In the rows, 128 means zero.
First come named turns, each shown by rows before and after it. For each pair of rows after them, which turns, in which order, take the first row to the second? The first pair is done for you.
pafik:
[ 70 133 143 142 123 129 135 134 153 120 128] |-> [ 72 134 145 141 123 131 136 137 151 120 125]
[135 120 113 120 146  91 132 158 110 102 149] |-> [132 115 113 118 148  91 124 149 110  98 148]
[158 131 141 148 100 126 122 120 119 128 129] |-> [156 137 127 155 106 126 133 125 116 141 132]
[158 133 116 116 128 133 150 136 147 147 134] |-> [144 132  99 118 143 126 139 115 144 151 136]
sab:
[ 84 130 150 124 134 144 175 177 164 136 127] |-> [ 54 123 130 116 158 134 135 162  98 145 124]
[170 153 156 169 120 149 120 138 114 124 128] |-> [145 154 163 172 126 156 137 152 132 124 124]
[119  94 195  90  93 151 179 166 168 128 140] |-> [ 56  84 183  87 125 147 162 167 127 139 132]
[175 147 114 119 108 128 149 141 109 159 144] |-> [159 147 119 126 111 138 169 157 136 158 142]
sozus:
[135 137 126 153 132 105 127 135 148 126 110] |-> [150 134 139 126 119 113 137 155 133 139 113]
[156 134 108 126 132 131 139 111 146 134 141] |-> [164 132 131 138 119 128 125 110 138 115 134]
[137 132 117 120 126 129 108 116 106 129 159] |-> [132 132 112 126 131 127 107 111 111 127 157]
[110 123 132  94 131 137 128 121 183 117 119] |-> [120 121 155 104 115 136 116 126 173  99 113]
luki:
[117 117 142 133 123 113 140 134  86 125 131] |-> [105 112 159 137 124 117 145 136 113 112 125]
[119 136  93 144 166 115 118  85 162 143 133] |-> [138 122 113  97 151 128 132 100 188 151 137]
[171 131 113 127 107 131 125 126 104 138 145] |-> [129 133 127 175 120 128 122 114 141 103 130]
Pairs:
Each pair is two turns apart.
[185 133 133 106 107 127 180 126 154 156 140] |-> [ 99 128  97 119 164 122 176 109 161 168 133] => sab then pafik
[111 120 137 112 134 143 109 116 121 116 129] |-> [101 129 119 117 144 148 135 124 142 131 133] => pafik then sozus
[134 113 110 184 132 109 123 130 119 111 136] |-> [118 110 128 181 126 115 132 153 120 112 130] => sozus then luki
[109 139 104 159 156 123 135 130 133 133 132] |-> [127 117 159 138 131 129 110 126 148  95 122] => pafik then pafik
[ 90 175 120 166 143 111 115 150 118  90  98] |-> [135 169 115  92 125 120 122 178  74 134 117] => sab then sozus
[163 160  89 128 116 107 150 150  79 156 123] |-> [141 145 104 162 128  90  92  86 103  98 105] => sozus then pafik
[138 130 116 100 125 139 166 157 174 150 147] |-> [109 138  72 126 157 125 146 121 153 158 147] => pafik then luki
[ 94 136 155 134 135 148 163 171 141 125 126] |-> [131 143 123 113 132 137 147 168  80 153 140] => luki then sab
[164 153 101 135 120  84 115 130 100 105 150] |-> [180 138 126  91 107  98 129 148 134 107 150] => luki then luki
[166 129 154 135 109 135 156 144 143 131 136] |-> [100 132 115 147 152 131 161 141 137 152 131] => sab then pafik
[114 112 148 137 121 127 121 119 209 125 112] |-> [113 110 133 117 127 130 134 127 209 146 117] => sozus then sozus
[124 140 104 156 134 108 123 117 118 131 138] |-> [154 135 141 139 102 119 139 149 116 127 140] => sozus then sab
[111 117 105 100 162 123 116 115 135 157 118] |-> [146 118 136 132 134 114  85  94 122 117 111] => sab then sozus
[154 119 168 146  81 114  78 133  60  93 115] |-> [112 149  48 140 146 116 165 148 104 185 142] => pafik then sozus
[134 146 130 155 123 144 169 156 153 144 137] |-> [148 138 166 161 102 140 121 142 106 113 127] => pafik then sozus
[166 128 126  89 105 142 156 155 130 164 140] |-> [177 126 167 125  82 137 130 150 117 121 128] => sozus then sozus
[115 103 149 112 105 117 118 128 135 126 125] |-> [150 115 132 120  96 110 121 122 117 136 134] => luki then sab
[146 142 106 158 122 128 126 118 155 122 128] |-> [135 133 138 134 110 144 147 160 153 129 129] => sozus then sab
[ 96 120 131 106 143 137 124 158 150 138 118] |-> [ 82 130 118 136 150 130 116 144 136 133 114] => luki then luki
[177 124 127 128 117 122 163 125 152 127 132] |-> [151 130  99 130 137 121 173 143 113 157 136] => sab then luki
[140 123 120  92 131 127  99 125 101 136 127] |-> [159 133 109 122 129 120 100  98 135 122 129] => sozus then sab
[177 127 142 121 110 126 112 115 144 110 125] |-> [139 142 120 142 126 133 166 149 168 133 127] => sab then pafik
[122 150 138 172 125 120 106 139  92 124 109] |-> [153 151 115 120 122 127 128 154  89 164 127] => sozus then sab
[107 142 138 182 126 123 135 134 133 107 120] |-> [114 134 114 144 143 128 154 121 181 131 132] => luki then sozus
[138 129 138 124 109 123  90 129  69 115 121] |-> [147 117 162  90  98 137 102 142 103 113 120] => luki then luki
[118 136 103 144 137 121 137 141 115 140 131] |-> [141 127 109 135 131 115 105 108 120 120 129] => pafik then sab
[156 139 121 112 126 131 142 122 167 137 138] |-> [110 132 118 111 151 131 138 120 170 137 131] => sab then pafik
[109 131 110 125 147 124 118 166 117 159 129] |-> [126 118 157 111 125 131 112 170 152 132 124] => sozus then luki
[179 141 138 149 112 132 142 125 177 103 127] |-> [180 155 103 151 120 129 160 135 161 133 136] => pafik then luki
[180 158 125 158  96 125 131 156  76 125 134] |-> [156 165  68 154 132 124 158 140 120 162 146] => sozus then sab
[115 145 153 182 125 124 128 135 100 105 118] |-> [143 125 185 124 105 141 139 151 137 108 121] => sab then luki
[162 113 112 110 157 127  96  74 156 111 136] |-> [126 115 126 119 165 139 132 103 200 111 132] => sab then sab
[ 81 134 116 164 150 116 120 118 120 126 122] |-> [117 110 162 113 125 131 121 120 173 107 121] => sab then luki
[138 106 158  89 112 149 132 149 101 129 133] |-> [ 89 130 120 172 141 135 143 141 100 126 126] => pafik then luki
[ 80 129 118 127 151 139 138 126 185 125 135] |-> [ 97 125 125  88 143 148 150 152 169 148 142] => sozus then sozus
[163 140 138 120 111 148 173 142 132 146 122] |-> [131 127 101 119 154 129 118  76 127 140 116] => pafik then pafik
[144 112 139 148 116 128 116 108 164  99 117] |-> [183 122 114 116 106 131 133 131 125 143 133] => luki then pafik
[ 93 102 135  85 136 126 115 153  63 156 126] |-> [103 122  68 135 162 105 103  80 111 148 135] => sab then sozus
[ 78 123 175 147 131 145 142 176 125 102 121] |-> [ 95 131 119 105 147 142 156 181  89 159 141] => sozus then luki
[161 140 110  93 106 118  96 112  90 141 146] |-> [155 130 135 104 104 119  78  88 126 105 134] => sozus then pafik
[166 146 114 153 118 127 139 125 127 139 140] |-> [167 138 129 134 112 134 145 133 146 136 139] => luki then luki
[184 140 114 134 120 127 138 115 101 129 120] |-> [169 129 136 105 117 142 163 148 122 141 119] => luki then sozus
[140 123 132 134 123 130 148 106 216 113 124] |-> [186 128  82  97 123 115 117  85 131 152 142] => luki then pafik
[156 156 115 141 106 130 137 124 154 125 152] |-> [141 155 109 124 112 135 151 146 143 148 154] => sab then luki
[103 110 139  82 131 128 129 164  97 169 133] |-> [ 57 116 127 136 156 115 112 136 108 143 121] => pafik then luki
[201 118 149  93  88 134 135 158  95 148 139] |-> [142 149  78 206 140 104 120  93 119 129 130] => pafik then sozus
[167 131 128 131 125 131 147 110 187 121 132] |-> [165 145 106 140 131 131 166 126 171 140 139] => luki then sab
[160 129 110 147 142 108  82  68 139 113 132] |-> [178 122 108  77 136 132 136 119 163 163 149] => pafik then sozus
[151 143 138 104 133 137 120 143 147 102 103] |-> [137 161 111 134 142 133 132 142 154 109 106] => pafik then sozus
[136 124 148 121 125 126 131 137  83 129 136] |-> [ 98 125 155 151 138 126 134 132 121 111 127] => pafik then luki
[126 126 153 128 103 139 158 163 135 128 104] |-> [101 119 136 121 122 131 125 149  82 136 101] => sab then sab
[155 142  79  98 122 143 161 132 150 173 143] |-> [152 111 113  74 126 137  97  81 160 129 129] => pafik then pafik
[142 121 122  99 147 122 108 129 113 146 115] |-> [155 127 124 131 141 114 102 108 137 125 113] => sozus then sab
[153 157  98 139 132 114 117 117 123 129 129] |-> [134 157 109 148 137 123 145 138 157 128 126] => sab then sab
[133 154  84 191 147 107 143 120 123 134 132] |-> [152 134 114 174 135 105 104  81 151  99 125] => pafik then sab
[135 119 152 108 117 140 143 168 136 141 131] |-> [112 135 133 179 132 120 120 133 132 113 121] => pafik then sozus
[184 146 115 160  91 146 152 137 122 124 140] |-> [170 141 108 137 103 155 174 153 134 145 146] => luki then sozus
[ 76 122 143  86 152 154 162 160 160 137 116] |-> [ 92 119 175  84 130 159 155 174 143 123 113] => sozus then sozus
[ 82 114  85  80 195 131 121 114 156 179 134] |-> [169  98 197  73 105 137  72 132 108 111 123] => sozus then luki
[134 133 121 122 122 128 140 129 135 139 140] |-> [126 131 127 129 124 130 142 129 147 131 137] => luki then luki
[125 142 123 188 102  94 122  85 146  84  82] |-> [103 146  67 153 138  94 153  82 169 134  96] => sozus then sozus
[144 139 147 153 102 133 122 135 116 107 129] |-> [143 152 120 153 109 131 145 149 112 131 136] => luki then pafik
[112 127 127 152 123 148 155 139 180 116 121] |-> [115 139 103 151 125 146 168 157 149 143 129] => sozus then pafik
[115 120 144 159 131 106  93  91 154  81 119] |-> [ 99 122  95 133 161 107 119  89 174 122 132] => sozus then sozus
[103 122 113 118 150 127 134 123 133 140 136] |-> [117 117 128 102 138 133 134 141 119 144 138] => sozus then sozus
[138 127 105 144 139 128 138 151 115 152 130] |-> [138 104 138 126 138 126  94 116 125 119 119] => pafik then pafik
[ 87 140  99 164 159 105 104 107 123 116 123] |-> [139 138  84 101 142 110 109 122  83 156 141] => luki then luki
[156 129 107 134 143 130 134 110 105  91 150] |-> [130 123 120 152 147 133 140 113 129  75 142] => sozus then luki
[188 163 116 115 128 115 161 134 100 142 155] |-> [171 143 117 103 149 105 104  77 105 116 145] => pafik then pafik
[111 119 127 113 133 125 129 120 136 140 135] |-> [120 120 136 126 125 119 111 107 125 123 131] => sab then sozus
[142 150 125 117 135 131 103 103 126 145 149] |-> [146 147 151 115 119 141 118 121 157 134 146] => pafik then sab
[121 111 147 150 135 125  90 106 142  95 111] |-> [172 120 139 102 109 140 140 161 125 146 131] => luki then pafik
[103 139 133 147 123 125 136 163  85 145 129] |-> [157 143 133 144 100 122 127 147  86 138 136] => sab then sab
[128 111 159 146 140 131 107 145 122 122 108] |-> [133 114 147 150 143 127 102 142 103 129 112] => luki then luki
[133 117 178 118  97 145 129 157 131 113 125] |-> [124 128 143 122 114 137 120 157  70 138 130] => sab then luki
[142 111 116 108 133 110  98 100 113 131 120] |-> [156 112 158 106 106 126 128 136 149 121 120] => pafik then sab
[ 89  99 139  79 152 138 121 118 162 129 123] |-> [ 97 106 114  91 158 122  92  97 107 137 125] => sab then luki
[150 117 167 113 119 137 106 115 155 105 116] |-> [163 131 125  98 126 132 109 125  89 148 128] => sab then luki
[121 108 117 114 164 127  98  55 160 105 129] |-> [133 115  96 112 165 122  91  51 127 119 135] => luki then luki
[116 159  79 209 137 119 187 131 170 139 130] |-> [112 117 131 103 128 149 198 165 213 150 132] => sab then luki
[123 122 158 130 125 138 146 169  98 125 135] |-> [108 125 154 150 133 133 134 156  94 115 131] => sab then luki
[153 145  71 166 128 115 156  97 145 134 122] |-> [177 137  77 124 117 121 164 112 146 149 130] => luki then luki
[ 97  98 157  95 144 124 104 113 146 110 111] |-> [137 131 119 118 125 119 122 145  60 150 127] => pafik then luki
[159 139  70 119 147 129 169 101 183 160 151] |-> [131 134 169 186 109 134 153 128 189  84 121] => sozus then sab
[153 143 122 151 124 137 133 138 124 118 106] |-> [160 140 124 140 121 139 135 143 123 123 110] => luki then luki
[117 131 134 140 131 124 158 155 147 132 126] |-> [118 129  97 126 150 112 131 124 117 147 130] => luki then pafik
[ 67 140 108 163 153 126 140 140  92 142 117] |-> [128 140 111 139 127 120 109 127  47 145 123] => sab then sozus
[ 97 127 116 207 165 125  94 116 105 127 108] |-> [164  88 189  88 112 155  96 148 137 124 113] => pafik then luki
[ 95 122 129 137 159 137 123 101 158 103 110] |-> [122 112 172  95 124 150 125 145 119 110 113] => sozus then sab
[106 166 129 154 140 130 151 126 152 120 115] |-> [109 163 120 129 145 135 165 140 149 141 123] => sozus then sozus
[162 146 118 147 116 103 134 138 107 129 140] |-> [149 150 115 150 123 110 156 150 135 133 139] => sab then sozus
[145 139 105 179 154 116 179 100 152 140 130] |-> [171 138  93 150 147 115 181 108 128 161 140] => luki then luki
[153 141 133 139 110 126 137 125 116 149 125] |-> [120 138 138 142 121 131 153 139 130 149 122] => sab then sab
[148 149 134 137 113 119 106 106 155 115 130] |-> [119 153 141 143 117 128 140 142 168 125 128] => pafik then sab
[174 126 130 109 105 141 154 162 125 161 127] |-> [123 130 112 184 137 118  98 100 108 119 108] => luki then pafik
[159 142 132 123 111 152 187 144 179  97 126] |-> [ 52 126 109 116 165 142 145 140  96 117 115] => sab then sab
[145 148 145 158 112 120 140 150 149 113 119] |-> [147 145 131 131 119 122 157 155 163 133 124] => pafik then luki
[178 142 126 130 113 123 121 109 123 132 153] |-> [150 150 105 147 133 126 151 118 156 145 156] => sab then pafik
[105 124  83  84 144 147 119 128 116 161 129] |-> [ 94 112 109  78 140 154 128 133 157 145 124] => luki then luki
[114 127 185 175  89 131  98 116 114  70 110] |-> [143 116 202 102  71 153 140 162 138 105 123] => luki then sab
[155 156 128 159 109 141 124 143 187 111 140] |-> [154 168 104 182 115 131 112 133 152 117 143] => luki then luki
[120 111  64 105 167 131 130 107 120 158 146] |-> [157  90 172 114 105 139  99 118 138  81 126] => sozus then luki
